Look-ups in named tables: a row name and a column name give one cell, copied from the table.

fetide =
|  | mikifin | borerog | zimu | dar | siv | kuvanol | sedeb | matabuz | lali | potukop |
|---|---|---|---|---|---|---|---|---|---|---|
| riregob | 75 | 45 | 52 | 75 | 55 | 7 | 71 | 12 | 20 | 38 |
| fid | 51 | 46 | 46 | 50 | 18 | 28 | 51 | 30 | 34 | 68 |
| sir | 39 | 46 | 44 | 38 | 36 | 43 | 39 | 44 | 44 | 60 |
| san | 40 | 45 | 44 | 40 | 52 | 44 | 40 | 45 | 45 | 48 |
| sib | 37 | 47 | 44 | 37 | 19 | 43 | 38 | 43 | 43 | 73 |
| nopi | 52 | 46 | 47 | 52 | 54 | 32 | 50 | 34 | 36 | 45 |
| kituzu | 52 | 45 | 46 | 52 | 36 | 28 | 52 | 31 | 35 | 54 |
| fufugi | 19 | 45 | 41 | 18 | 68 | 70 | 20 | 68 | 62 | 44 |
| tikire | 34 | 44 | 43 | 34 | 69 | 53 | 34 | 53 | 51 | 38 |
| nupub | 67 | 46 | 50 | 67 | 29 | 12 | 65 | 16 | 23 | 58 |
| fud | 24 | 44 | 41 | 24 | 68 | 63 | 25 | 62 | 58 | 41 |
| mav | 65 | 45 | 50 | 65 | 68 | 20 | 61 | 24 | 29 | 32 |
| gozukig | 49 | 47 | 48 | 49 | 46 | 34 | 48 | 36 | 37 | 53 |
| pifu | 56 | 44 | 47 | 56 | 73 | 30 | 53 | 33 | 36 | 29 |

sedeb of pifu is 53
mikifin of fid is 51
zimu of nopi is 47
potukop of mav is 32
zimu of sib is 44
zimu of kituzu is 46
dar of san is 40
lali of sir is 44
matabuz of fud is 62
kuvanol of gozukig is 34
sedeb of fufugi is 20
potukop of pifu is 29

bokugus.csv
,daso,sirum,fepep,mura
pufotal,115,199,32,33
reg,96,173,163,86
damese,56,53,119,33
gatezi,200,31,62,113
zevat,108,222,40,37
non,163,164,79,83
tovag,62,197,223,220
vuli,227,81,101,82

mura of vuli is 82
daso of gatezi is 200
sirum of vuli is 81
daso of zevat is 108
sirum of pufotal is 199
mura of pufotal is 33

telagul:
,gizumif,dekubi,zaso,vimi
lopotev,49,66,34,12
ner,39,15,53,70
dosug,42,37,40,44
pefisu,49,68,52,13
gen,44,36,75,51
mef,48,60,38,19
bigu,41,29,33,53
fuv,42,26,63,61
luk,47,56,43,25
bel,47,56,67,29
kilugez,44,34,73,53

What is the gizumif of bel in telagul? 47
What is the gizumif of luk in telagul? 47
What is the gizumif of kilugez in telagul? 44
What is the gizumif of bigu in telagul? 41
What is the dekubi of mef in telagul? 60
What is the vimi of bel in telagul? 29
What is the zaso of mef in telagul? 38
What is the vimi of lopotev in telagul? 12
What is the vimi of pefisu in telagul? 13
What is the zaso of kilugez in telagul? 73

Table sufuze
cols = fil, guku, mil, dodiret, fulal
gib: [107, 94, 100, 85, 141]
gim: [155, 203, 162, 208, 117]
vutagul: [153, 194, 134, 212, 102]
depodot: [208, 161, 217, 164, 180]
degide: [139, 122, 144, 118, 156]
taraki: [172, 133, 163, 125, 166]
gud: [211, 163, 214, 166, 178]
katefu: [67, 53, 67, 48, 109]
nop: [153, 204, 157, 210, 97]
bapap: [192, 168, 183, 160, 166]

What is the fulal of taraki in sufuze? 166
What is the fulal of bapap in sufuze? 166
What is the guku of vutagul in sufuze? 194
What is the guku of taraki in sufuze? 133
What is the guku of depodot in sufuze? 161
What is the fulal of gim in sufuze? 117
What is the guku of gud in sufuze? 163
What is the dodiret of degide in sufuze? 118
What is the fulal of gib in sufuze? 141
What is the fulal of katefu in sufuze? 109

Table res
columns: ket, kav, ges, luz, pegog, vori, tede, dazi
sis: [56882, 60832, 67219, 48928, 81589, 77483, 58549, 49645]
guluz: [33127, 44378, 80619, 62224, 57521, 84380, 55385, 71382]
vuzet: [37932, 26342, 53819, 38827, 68951, 69122, 77173, 52719]
gomu: [60861, 70300, 56592, 24692, 56269, 75088, 69242, 50263]
pavonaz: [67835, 57539, 75343, 30705, 54822, 66237, 71680, 50278]
movo: [52224, 55923, 56425, 48825, 65708, 75198, 71261, 64542]
lat: [61069, 56714, 76156, 24397, 79331, 72318, 57152, 37971]
fisiza: [36582, 46786, 75312, 56272, 68383, 82278, 57216, 64070]
misidu: [53105, 33252, 64108, 48393, 54626, 65639, 79313, 54741]

vuzet, dazi -> 52719
vuzet, tede -> 77173
gomu, vori -> 75088
movo, vori -> 75198
misidu, luz -> 48393
misidu, tede -> 79313
vuzet, kav -> 26342
fisiza, pegog -> 68383
sis, kav -> 60832
gomu, ges -> 56592
misidu, ges -> 64108
pavonaz, tede -> 71680
vuzet, luz -> 38827
Row with the largest tede: misidu

